Each path below is one point turned by a fixed rotation once a step. After each direction that follows a path, write how fast that rotation turns it, in degrees a step (0 if it stays still).
Each turn is a multiple of 5 degrees from 10 to 175, or 0.
Each row of a path follows its step; steps can be skipped.

step 0: -2.000  -1.537  -2.302  0.650  0.198  -1.166  -1.645  -1.610  0.884  0.088  0.164  -0.176  1.428  -2.124  1.468  0.189  -0.722  0.077  -0.492  3.736  -0.531  1.414  0.978  1.281  0.516  -1.498  0.199  -1.352  -1.612  2.479  -1.252  0.330  -0.054  -1.844  -1.254  -0.296  0.329  2.444  1.136  0.456  0.869  0.037  -0.562  0.822  -0.423  -2.675  0.744
step 1: -2.074  0.490  -2.380  -0.090  0.531  1.109  0.158  0.139  -0.644  -0.879  1.091  0.079  1.394  -1.394  -3.596  0.052  1.034  0.723  -0.518  2.172  -0.862  0.313  1.101  0.852  1.242  -0.177  -0.717  0.359  -0.163  2.441  -0.751  0.242  1.647  -2.715  0.277  -0.783  1.251  2.722  0.594  1.453  -2.657  -1.734  1.327  0.599  0.577  -0.042  0.421
step 3: 0.421  -1.228  -2.297  -0.507  -1.280  0.227  -0.342  1.230  0.373  -1.138  -0.009  0.409  1.441  -2.423  0.723  -2.345  -1.560  0.903  0.266  1.512  -0.484  0.828  0.925  -0.921  -1.259  -0.678  0.536  -0.100  -1.246  2.305  -0.156  1.528  1.193  -1.330  -3.407  1.012  -0.924  0.588  -1.562  2.464  1.860  1.900  1.141  0.101  -1.694  0.098  1.092
step 4: -0.885  -0.004  -0.122  -2.365  -0.364  0.511  0.388  -0.700  2.114  -0.678  0.370  -0.443  3.607  -4.277  -1.056  -0.592  0.664  -0.124  1.495  1.831  -1.571  -0.271  1.104  0.011  0.932  0.617  -0.036  1.760  0.900  1.086  -1.010  -0.077  -0.716  -2.410  -1.961  -0.190  -0.240  -0.456  0.764  1.222  -0.469  0.181  0.580  1.716  -0.025  0.937  1.999
step 5: -1.489  -0.758  -1.757  -0.838  -0.384  1.654  -0.527  0.678  1.977  -2.370  -0.761  1.082  0.836  -1.124  0.412  -0.754  1.744  -1.173  1.086  0.906  -3.150  1.870  -0.843  -0.480  2.297  0.791  0.167  1.687  -0.763  0.316  -0.004  1.580  -2.865  -0.873  -0.596  -0.025  -0.764  1.728  1.331  0.681  -1.871  -1.229  0.032  0.996  -0.825  -2.451  -0.603
step 8: 0.300  0.853  -1.132  -2.631  -0.357  1.259  -1.545  0.973  -0.200  -0.688  -0.560  -0.072  0.893  -3.707  0.300  0.146  0.022  0.640  0.100  1.844  -2.557  1.371  1.093  -0.964  0.064  2.002  0.928  -2.415  -1.049  0.239  1.225  2.495  -0.982  -1.478  -1.046  0.580  -1.080  0.837  0.934  -2.455  0.559  -0.412  1.917  0.169  -0.319  -1.168  -1.397
step 11: -0.967  -0.851  -1.647  -0.688  -1.111  -0.555  0.695  1.814  -2.410  0.999  0.623  -1.658  0.104  -2.576  0.946  -0.650  -0.910  0.104  -0.114  0.250  -1.611  1.181  1.340  -0.450  0.604  1.890  -0.085  0.315  -2.818  0.953  0.072  2.408  0.869  -1.306  -0.684  0.262  -0.874  1.215  0.884  1.850  -2.176  -2.133  1.495  -0.117  0.448  1.229  -2.793
step 15: -0.117  -2.808  -2.834  0.378  -0.271  -0.379  0.375  2.273  -0.011  -0.727  -0.503  -0.142  0.954  -0.108  0.657  -1.529  0.971  -2.507  0.800  0.597  -0.736  1.407  0.374  0.556  0.153  -0.525  0.901  0.677  -3.157  1.678  -0.413  2.742  0.425  -1.693  -1.439  1.130  -0.975  -0.181  -1.795  1.592  0.650  0.767  0.433  0.631  -2.548  -1.389  1.334
step 16: 0.362  0.188  -1.623  -0.800  0.033  0.606  1.597  1.645  -0.179  1.596  1.029  -2.294  2.593  -3.604  -0.726  -1.576  1.238  -0.124  0.368  2.371  -1.336  1.600  0.694  1.163  0.498  0.888  0.505  0.280  -0.101  0.089  -0.487  0.063  -0.470  -1.742  -1.267  0.698  1.252  -0.197  -0.885  0.996  -0.384  0.081  1.495  0.972  -2.662  1.926  2.405
Speeds:
-0.122  -0.187  -0.343  0.407  0.426  -0.683  -0.102  -0.473  0.261  0.038  -0.652  0.425  -0.240  -0.414  -0.347  -0.283  0.006  0.955  -0.004  0.832  0.396  0.321  -0.432  0.143  0.377  -0.105  0.560  0.792  0.075  0.325  0.689  0.049  0.033  0.030  0.684  -0.254  0.281  -0.004  -0.714  0.295  -0.144  0.309  0.138  -0.069  -0.042  0.053  0.557 : 20
-0.432  0.095  -0.964  -0.175  -0.495  0.266  -0.151  -0.258  -0.076  -0.462  -0.187  -0.189  0.789  1.130  -0.485  0.251  0.046  0.343  0.478  -0.440  -0.227  -0.236  -0.058  -0.170  0.126  0.027  -0.384  -0.179  -0.196  0.421  -0.028  0.090  -0.408  0.766  0.872  -0.640  0.114  0.317  -0.125  0.026  -0.115  -0.332  -0.313  0.352  0.190  -0.144  0.363 : 85
0.337  0.237  -0.113  0.005  -0.199  0.172  -0.573  0.163  -0.003  0.360  -0.021  0.132  -0.449  0.125  0.653  -0.090  0.239  -0.048  -0.611  0.168  -0.127  0.252  0.237  0.447  0.486  0.293  -0.582  -0.403  -0.194  -0.188  0.651  -0.053  -0.149  -0.426  0.819  -0.459  -0.134  -0.214  0.182  -1.335  0.153  -0.012  0.097  0.599  -0.687  0.398  0.480 : 35
0.984  -0.443  0.028  -0.300  0.435  0.376  -0.160  0.534  0.323  -0.626  -0.297  -0.035  0.163  -0.213  -0.822  -0.477  0.065  0.241  0.323  -0.341  -0.178  -0.533  0.614  0.431  0.124  0.081  0.236  -0.447  -0.375  0.149  -0.146  0.252  0.756  0.304  0.327  0.396  0.058  -0.711  -0.355  -0.374  0.220  0.831  0.162  0.247  0.188  -0.170  -0.024 : 60
0.337  0.352  -0.425  1.090  0.181  -0.096  -0.094  0.408  0.560  0.060  -0.260  -0.339  0.668  0.219  0.476  -0.674  -0.099  0.207  0.210  0.404  0.336  0.225  -0.282  0.179  -0.244  -0.292  -0.572  -0.577  -0.352  0.014  -0.328  -0.861  0.091  0.289  -0.451  0.122  0.422  0.196  0.254  0.163  0.616  0.391  -0.447  -0.527  -0.418  0.202  0.293 : 115
